Rotation paths and how fast each direction turns (degrees per step):
Each turn is a multiple of 5 degrees from 10 to 175, or 0.
Each row of a path follows its step; steps can be skipped.

step 0: |  -7.0 | -10.6 |  15.7 |  26.3 |   2.4 | -38.9 |  -4.3 |   9.4 | -11.6 |  11.2 | -10.8 |  17.6 | -18.6 | -23.7 |  -1.9 |  25.9 |  21.6 | -22.0 |   0.7 |  11.7 |  10.7 | -36.5 |   9.0 |  -6.5 |  21.8 |  -8.2 |  -1.3 |  14.1 |  12.6 |
step 1: |   5.2 |  -7.8 |  -5.5 |  14.8 | -16.0 | -27.3 | -17.1 |   3.0 | -24.0 |  -0.3 |   8.7 | -26.0 |  -3.2 |   3.8 |  12.9 |  24.9 |  27.9 |  10.1 |  -3.9 |  -0.6 |  32.9 | -19.3 |   1.9 |  -5.9 |  18.8 |  14.2 |  35.9 |  15.5 |  16.3 |
step 2: | -16.7 |   4.0 | -30.3 |   7.0 |  14.0 | -10.3 |  12.9 |  25.4 | -13.2 | -18.8 |   0.8 | -28.2 |   5.2 |  -7.8 |  19.0 |  29.3 |  11.8 |  21.5 |  -5.4 |  -9.9 |  14.6 |  -6.3 | -30.9 |  -2.5 |  11.2 |   9.6 | -11.0 |  29.9 |  21.5 |
step 3: | -20.0 | -11.5 |  -3.0 |  11.8 | -10.2 | -29.5 |  10.9 |  18.0 | -18.2 | -18.5 |   4.6 |   1.8 |   9.2 |  -2.6 |   6.2 |  29.5 |  19.3 |  27.1 |   9.6 |  -1.4 |  -0.9 | -24.8 | -11.8 |   2.6 | -15.7 |  14.8 | -47.4 |  -4.8 | -15.6 |
step 4: |   7.2 |  -6.8 |  11.3 |  10.5 |  -8.0 | -32.7 |   2.8 | -22.3 | -10.5 |  12.4 |   2.5 |  -4.6 |  32.0 |  -3.5 |   4.5 |  18.8 |  -1.2 |  14.5 |  24.3 |   6.3 |  17.9 | -35.3 | -43.0 |   4.1 |   2.9 |  -5.4 |  -4.0 |  -9.3 | -24.2 |
step 5: |   8.4 |  14.9 |  -4.9 |   0.1 |  20.6 | -22.1 |   7.0 | -15.3 | -16.3 |  -8.1 |  37.2 |  -2.8 |   8.5 |   1.2 | -18.7 |  20.4 |   6.2 | -23.6 |  19.1 |  -1.3 |   4.6 | -16.3 | -30.3 |  19.9 |  31.1 |   5.2 |   1.4 |  21.8 | -19.5 |
step 6: |  12.8 | -13.8 |  -7.3 |  -0.9 |  37.4 | -30.1 |   3.9 |  20.4 | -14.0 | -14.3 |   9.7 |  -3.7 |  -6.5 |  16.3 | -24.6 |  24.0 |  14.3 |  -2.2 |  15.8 |  13.7 | -11.8 |  -6.5 | -15.4 |  25.6 |   5.3 |  34.1 |  11.9 | -18.1 |  11.3 |
step 7: |   4.2 |  -4.7 |   9.2 |   6.4 |  19.2 | -15.0 |  -4.6 |  14.4 |   8.8 | -13.8 | -25.3 |  -5.3 |  -7.9 | -19.5 |  -1.1 |  -9.8 |  39.4 |  -4.2 |  14.2 |  -3.4 |   2.9 | -38.6 | -32.6 |  30.1 |  -3.7 |   7.5 |   3.9 | -14.0 |  21.7 |
step 8: | -10.8 | -16.3 | -12.7 |  21.9 |  -6.9 | -20.1 | -11.3 |  -4.4 |  11.0 | -20.2 |  12.3 | -11.5 |  30.1 | -19.5 |   1.8 | -11.6 |  44.5 | -20.3 |  20.9 |  -5.6 |  20.9 | -11.4 |   4.6 |  28.0 | -14.1 |   7.3 |   7.3 |  14.3 |   0.9 |
step 9: |   1.3 |  -0.6 | -30.9 |  40.0 |  12.6 |  -7.1 |  16.6 |  26.9 |   1.2 | -13.2 |   6.6 |  11.2 |  44.1 |  -2.0 |   4.6 |  14.6 |  -7.5 |  -0.3 |  28.3 |  -1.4 |  16.5 | -14.1 |   4.3 |  10.6 |  -0.1 |  -0.1 |  21.6 |   6.2 |  10.7 |
|  -6.6 |  -4.8 |   2.3 |  -2.3 |  -7.8 |  -1.1 |  -6.0 |  14.6 |   7.0 |   0.9 |  -4.6 |  -2.5 |   0.3 |  -1.1 |   6.3 |  -8.2 |   3.7 |  -3.9 |  -1.4 |  13.0 | -17.1 |  -3.2 | -11.8 |  -4.3 |  -1.9 |   5.9 |  -6.7 |  -0.7 |  -4.8 | | 90
|  -5.6 |  -6.1 |  -8.3 |  12.8 |  -4.3 |   6.2 |  -0.2 |   4.8 |  -0.3 |  -0.8 |  -7.6 |  -2.8 |  -3.3 | -10.3 |  -8.7 |  -7.0 |   7.5 | -11.2 |  -0.1 |   4.6 |   6.0 |  -2.9 |   9.1 |  -4.4 |   2.7 |   2.5 |   8.9 |  -1.8 |  14.4 | | 45
|   4.8 |  -1.6 |  -0.3 |   2.3 |  10.4 |   2.7 |  -4.8 |   4.1 |   6.3 |   5.0 |  -9.6 | -10.4 |  10.3 |  -1.2 |  -0.4 |   3.3 | -11.9 |  12.9 |   2.8 |   9.8 |   5.3 |   0.4 |  -7.3 |  -5.2 |  -2.4 |  -4.6 |  12.8 |  -7.6 |   2.1 | | 145
|   9.2 |  -0.1 |  -4.4 |   8.2 |   4.6 |   7.3 | -10.7 |   2.8 |   5.5 |  -3.7 |  -0.2 |  13.9 |  -1.7 |  -1.0 |   9.2 |  -0.7 |   1.7 |  -6.3 |   8.8 |  -5.1 |  -8.0 |   6.2 |   0.5 |   9.0 | -13.6 |  -5.4 |  10.0 |   1.3 |  -2.1 | | 25
|  -2.0 |  -1.8 | -12.2 |   3.7 |   1.5 | -10.8 |   9.0 |  -6.0 |  -3.2 |  12.4 | -11.9 |   1.5 |  -3.2 |   6.6 |   9.9 |  -8.8 | -10.6 |  -3.1 |   0.1 |   0.7 |  -3.2 |  -0.2 |  -4.5 |  11.3 |   2.7 |  -3.3 |  -2.7 |   4.2 |   8.6 | | 155
|  -2.1 |   0.9 |   2.0 |   6.6 |  10.3 |  -4.8 |   4.6 |  -1.1 |  -5.0 |   2.1 |   8.1 |   9.9 |  -0.4 |   1.0 |  -3.0 |  -8.5 |   6.2 |   8.8 |  -3.2 |   8.1 |   5.4 |  -9.8 |  -7.2 |  -4.6 | -12.7 |   8.3 |   5.4 |  14.5 |   0.8 | | 0
|   0.2 |  -5.0 |  -3.3 |  -8.1 |   5.6 |  10.0 |   3.0 |  -3.8 |  -7.9 |  -7.4 |   3.3 |  -1.1 |   7.6 |  -1.2 |  16.3 |  -1.8 |   0.2 |  -7.6 |   1.2 |  12.6 |   9.7 |  -6.8 |   4.8 |   0.3 |  -7.9 |  -3.9 | -10.8 |  -6.5 |   2.4 | | 70

step 0: |  -1.6 |   8.1 |   3.7 |  -1.8 |  29.6 |  29.9 |   2.2 |   7.2 |  22.7 |   0.8 | -16.7 |  22.2 | -13.1 |   0.5 |  23.1 |  25.9 |   6.8 | -26.1 |  27.1 |   2.7 |  -5.4 | -32.5 |   5.4 |   2.4 |  10.4 | -20.8 | -13.1 |  12.0 |  -7.1 |
step 1: |   5.3 |  24.1 |  10.8 |   0.7 |  47.6 |  13.3 |   6.7 | -36.8 |   4.6 | -18.4 |   4.6 |  17.4 |  15.4 |  27.9 | -16.3 |  -4.8 |  -2.5 |  -0.9 |   9.4 | -11.1 |   8.7 |  12.8 |   5.1 |  20.4 |  21.4 |  -0.1 |   5.1 |   6.9 |  11.6 |
step 2: | -10.4 |  -6.7 |  29.0 | -15.1 |   5.4 |  -4.5 |  -8.7 |  -5.0 | -31.8 |  10.5 |  -3.6 |  -2.4 |  11.2 |  26.1 | -33.5 |  -2.2 |   0.0 |   6.0 |   2.1 |   3.8 |  27.6 | -20.1 |  40.0 |  -1.8 |   4.3 | -14.5 |   5.2 | -24.7 |   6.5 |
step 3: |   4.2 | -26.2 |  23.0 | -22.0 |  -3.0 |  20.5 |  35.1 |  13.2 |  -2.0 |  13.9 |  24.5 |  10.1 |  -2.6 |  13.3 |   7.8 |  -4.1 |  10.4 |   3.5 | -23.0 |  -7.3 |  31.7 |  -9.7 |   2.4 |  -8.1 | -21.8 | -18.3 |  -2.0 |  12.4 | -27.0 |
step 4: |   6.9 |   7.0 | -10.7 | -11.5 |  24.1 |  33.6 |  21.9 |  -5.7 |  -3.6 |  21.1 |  -2.8 |  13.1 |  20.9 | -23.5 |   9.4 | -21.6 |  -3.3 |  -1.1 |  12.3 |  15.1 |   0.5 |  25.5 |  -5.4 | -17.2 | -28.7 |   6.9 |  11.2 | -25.7 | -19.5 |
step 5: | -16.2 |  -2.5 |   1.3 |  18.5 |   7.8 |  -6.5 |   0.4 | -16.7 |  17.7 |  -0.7 |  -6.0 | -29.4 | -19.0 |  11.6 | -30.1 | -22.5 | -11.6 | -22.8 |   8.2 |  15.0 |  -4.9 |  12.8 |   2.8 | -13.4 | -14.4 |  11.8 |  35.3 | -10.9 | -31.7 |
step 6: |  14.6 |  -4.4 |   9.1 |   9.3 |   0.4 | -12.5 | -31.3 |  22.6 |   7.5 |   7.0 |   7.6 | -16.8 |  -4.1 |  -3.8 | -14.8 | -12.8 |  25.2 |  15.9 | -26.0 |  35.2 |   9.7 |  -6.9 | -11.1 |  28.9 |   4.9 |  18.0 |   6.6 |   0.7 | -33.9 |
step 7: |   4.8 |  21.7 |  -1.9 |   2.5 | -11.2 |  17.2 |  -4.3 |  20.0 |  18.9 |  -6.2 |  21.2 |  -6.7 | -14.0 | -46.5 |  -7.0 |   2.1 |  27.4 |  15.5 | -26.1 |  -8.1 |  -2.5 |   1.2 |  12.7 |   4.4 | -23.9 |   4.4 |  17.2 |  -5.5 |  25.2 |
step 8: |   1.6 |  -2.0 | -19.5 |   4.8 |   3.0 | -13.1 |  -5.1 | -15.8 |  34.6 |  18.1 | -11.6 |  -5.2 |  22.7 | -19.7 |  -9.6 |   1.2 |  10.4 |  -5.9 | -30.3 |  -5.5 | -30.3 |  -1.4 |   7.3 | -45.8 |   5.0 |  -0.6 |  -4.9 |  16.7 |  13.4 |
step 9: |  20.1 |  10.9 |  11.0 |  30.8 |   3.7 |  12.0 | -11.0 |  11.6 |  -3.0 | -10.4 | -27.7 | -27.3 |  10.3 | -10.1 |  -1.2 |  26.2 |  -0.6 | -43.4 |  -8.7 |  -8.9 |  -4.0 |  -8.2 |  -6.6 |  -7.6 |  22.0 |   3.1 | -26.1 |   5.7 | -13.4 |
|  -7.7 |   4.6 |   5.6 |   4.6 |  -5.2 |   9.6 |   4.2 |   4.8 |  -0.9 | -10.7 |  -0.1 |  -7.8 | -17.6 |  -4.4 |  -0.8 |  10.7 |  -3.7 | -11.7 |   3.9 |  -5.6 |   5.9 |  -4.8 |   5.6 |  -2.9 |  -7.0 |  -1.2 |   5.3 |  -6.2 |   3.8 | | 160
|   2.9 |  11.5 |   2.1 |   6.3 |   5.9 |   0.6 |  -1.2 |  14.9 |   7.0 |  -6.0 |   0.1 |   2.7 |   1.3 |   5.5 |   6.3 | -16.0 |  -4.6 |  -0.5 |  -1.7 |   2.7 |   9.7 |   5.5 |  -5.8 |  -2.4 |  -5.5 |  -5.5 |  -8.1 |  -3.4 |  11.9 | | 120
|   0.0 |   9.5 |  10.4 |  -6.7 |   4.5 |  -1.8 |   8.0 |  -7.0 |  -6.9 |  -1.5 |  -3.9 |  -7.0 |   3.0 |   1.3 |   5.8 |   1.4 |  13.9 |  -5.2 |  -7.9 |  -4.2 |  -2.3 |   0.1 |   1.2 |  -4.3 |  15.1 | -13.6 |  -3.9 |  -2.9 |   6.2 | | 45
|  -2.6 |   4.4 | -16.3 |   5.6 |   7.1 |   3.9 |   3.7 |  -7.5 |  -4.4 |   4.5 |   3.9 |  -5.5 |   2.0 |   5.3 | -12.8 |   6.0 |   3.3 |  -7.6 |   5.1 |   8.1 |   4.8 |  -2.0 | -15.6 |  -7.3 |  -0.1 |  -0.3 |  -0.9 |   3.1 |   8.5 | | 95
|   2.0 |  -0.3 |  -6.5 |  -2.8 |  -0.5 |   3.1 |  12.9 |   4.0 |   2.3 | -14.3 |   2.2 |  15.2 |   1.5 | -13.5 |  -6.8 |  -1.9 |   9.0 |   1.0 |   3.6 |   0.2 |  -4.4 |  -4.7 |  -7.9 |   9.9 |  -0.5 |  -8.9 |  -1.0 |  -4.2 |  -4.6 | | 110
|   0.8 |  -2.5 |  -4.5 |  -6.3 |  -5.6 |  -6.5 |   4.9 |   4.2 |  -9.3 |   2.5 |   9.6 |   7.9 |  -5.4 |  -1.4 |  -5.7 |  -0.5 |   6.3 |   5.1 | -15.9 |   1.6 |  10.3 |  -6.3 |   9.8 |  -1.5 |  -1.9 |   8.8 |  -1.6 |   0.5 |  14.1 | | 80
|   5.1 |   2.8 |  -2.2 |  -2.1 |   2.8 |  -2.9 |   9.4 |   7.1 |   7.7 |  -1.0 |  -4.6 |   9.2 |   5.2 |   8.4 |   8.9 |   5.9 |   9.4 |  -6.7 |   5.2 |  -3.8 |  -6.0 |  -0.2 |   0.6 | -12.9 |  -0.7 |  16.4 |  10.2 |  -3.6 |   0.8 | | 90
